.74; .39; .38
.60; .24; -.42
-.12; .17; .14
:
.39; .38
.24; -.42

-.80; .22; .01
.51; .74; .58
:
.22; .01
.74; .58

.32; -.18; -.69
.48; -.40; -.34
:
-.18; -.69
-.40; -.34

-.65; .28; .45
-.63; .35; -.52
:
.28; .45
.35; -.52

-.10; -.50; -.21; .56
.01; -.02; .00; .02
-.76; -.38; -.80; .06
.62; .32; .65; -.07
-.36; -.64; -.48; .60
:
-.50; -.21
-.02; .00

.10; -.35; -.59; .37; .40
.30; -.31; -.59; .09; .34
.35; -.20; -.59; -.07; .50
:
-.35; -.59
-.31; -.59

-.12; -.36; .19
.09; .43; -.25
-.47; -.03; -.15
-.76; -.24; -.44
.72; .32; .04
:
-.36; .19
.43; -.25

.60; .19; -.45
.63; .12; -.57
.40; .50; -.44
.61; .44; -.40
.49; .25; -.63
:
.19; -.45
.12; -.57
---
.11; -.20; -.06; .24; .03; -.28; .11; .07; .02
-.14; .13; -.06; .31; .17; -.21; -.04; .08; .00
-.09; -.01; -.07; .15; .14; -.06; -.03; -.07; -.13
.02; -.05; -.02; .28; -.03; -.04; .05; .00; -.01
-.24; .13; -.19; .66; .40; -.31; -.06; -.18; -.13
-.11; .05; -.08; .60; .14; -.20; -.03; -.09; -.26
-.20; -.02; -.24; .59; .48; -.57; -.11; .02; .11
-.08; -.17; -.09; .13; .03; -.21; -.01; .01; .19
-.01; .07; -.19; .73; .42; -.52; -.07; .04; .00
:
.11; -.06; .03; .11; .02
-.14; -.06; .17; -.04; .00
-.09; -.07; .14; -.03; -.13
.02; -.02; -.03; .05; -.01
-.24; -.19; .40; -.06; -.13
-.11; -.08; .14; -.03; -.26
-.20; -.24; .48; -.11; .11
-.08; -.09; .03; -.01; .19
-.01; -.19; .42; -.07; .00

.53; .05; .27; .66; .50; .48; .05; .27; .52; .47; .11; .51; .36; .22; .08; .21
.49; .09; .29; .60; .49; .47; .10; .27; .47; .47; .15; .48; .34; .23; .14; .25
-.40; -.22; -.19; -.44; -.18; -.22; -.15; -.40; -.47; -.19; -.19; -.39; -.41; -.30; -.13; -.13
.48; .10; .29; .58; .49; .46; .11; .27; .46; .46; .16; .47; .33; .23; .15; .25
:
.53; .27; .50; .05; .52; .11; .36; .08
.49; .29; .49; .10; .47; .15; .34; .14
-.40; -.19; -.18; -.15; -.47; -.19; -.41; -.13
.48; .29; .49; .11; .46; .16; .33; .15

.41; .43; .44; .44; .03; -.07; .43; .44; .44; .44; .44
-.40; -.41; -.42; -.42; -.02; .07; -.41; -.42; -.42; -.42; -.42
-.50; -.52; -.54; -.53; .01; .04; -.52; -.53; -.53; -.54; -.53
.61; .63; .65; .65; .04; -.11; .63; .64; .65; .65; .65
-.12; -.16; -.13; -.14; -.41; .35; -.13; -.12; -.15; -.13; -.15
.31; .35; .33; .34; .35; -.35; .32; .32; .35; .33; .35
:
.41; .44; .03; .43; .44; .44
-.40; -.42; -.02; -.41; -.42; -.42
-.50; -.54; .01; -.52; -.53; -.53
.61; .65; .04; .63; .65; .65
-.12; -.13; -.41; -.13; -.15; -.15
.31; .33; .35; .32; .35; .35

-.16; .29; -.61; -.32; -.30; -.23; .25; -.35; .04; -.27; -.32
-.55; .38; .24; .20; -.29; .56; -.36; -.38; .07; .13; -.17
.01; .15; .06; .02; -.08; -.16; .16; -.06; .23; -.17; -.09
:
-.16; -.61; -.30; .25; .04; -.32
-.55; .24; -.29; -.36; .07; -.17
.01; .06; -.08; .16; .23; -.09

-.58; .00
-.30; -.23
-.67; -.18
-.66; -.07
-.20; .00
-.51; .01
-.34; .02
-.35; .00
-.58; .00
-.13; -.01
-.60; -.02
:
-.58
-.30
-.67
-.66
-.20
-.51
-.34
-.35
-.58
-.13
-.60

-.20; -.20; .24; -.28; -.58
.11; -.18; .26; .07; .29
-.38; -.19; .24; -.43; -.23
.08; .01; .17; -.17; -.67
:
-.20; .24; -.58
.11; .26; .29
-.38; .24; -.23
.08; .17; -.67

.23; -.14; .71; .74; .77; .04; -.71; .16; -.24; .20; .76; .44
-.34; -.66; .58; .20; -.45; -.16; .18; -.15; .44; .23; .03; -.47
.61; -.71; .11; -.49; .69; .32; -.36; .18; .12; .43; .53; -.24
:
.23; .71; .77; -.71; -.24; .76
-.34; .58; -.45; .18; .44; .03
.61; .11; .69; -.36; .12; .53

-.50; -.61; -.62; -.50; -.54; -.52; .39; .63; -.52; -.57; -.46
-.54; -.64; -.64; -.51; -.51; -.54; .53; -.63; -.52; -.53; -.48
-.56; .64; .63; -.61; -.60; -.59; .59; .64; -.58; -.57; -.60
:
-.50; -.62; -.54; .39; -.52; -.46
-.54; -.64; -.51; .53; -.52; -.48
-.56; .63; -.60; .59; -.58; -.60
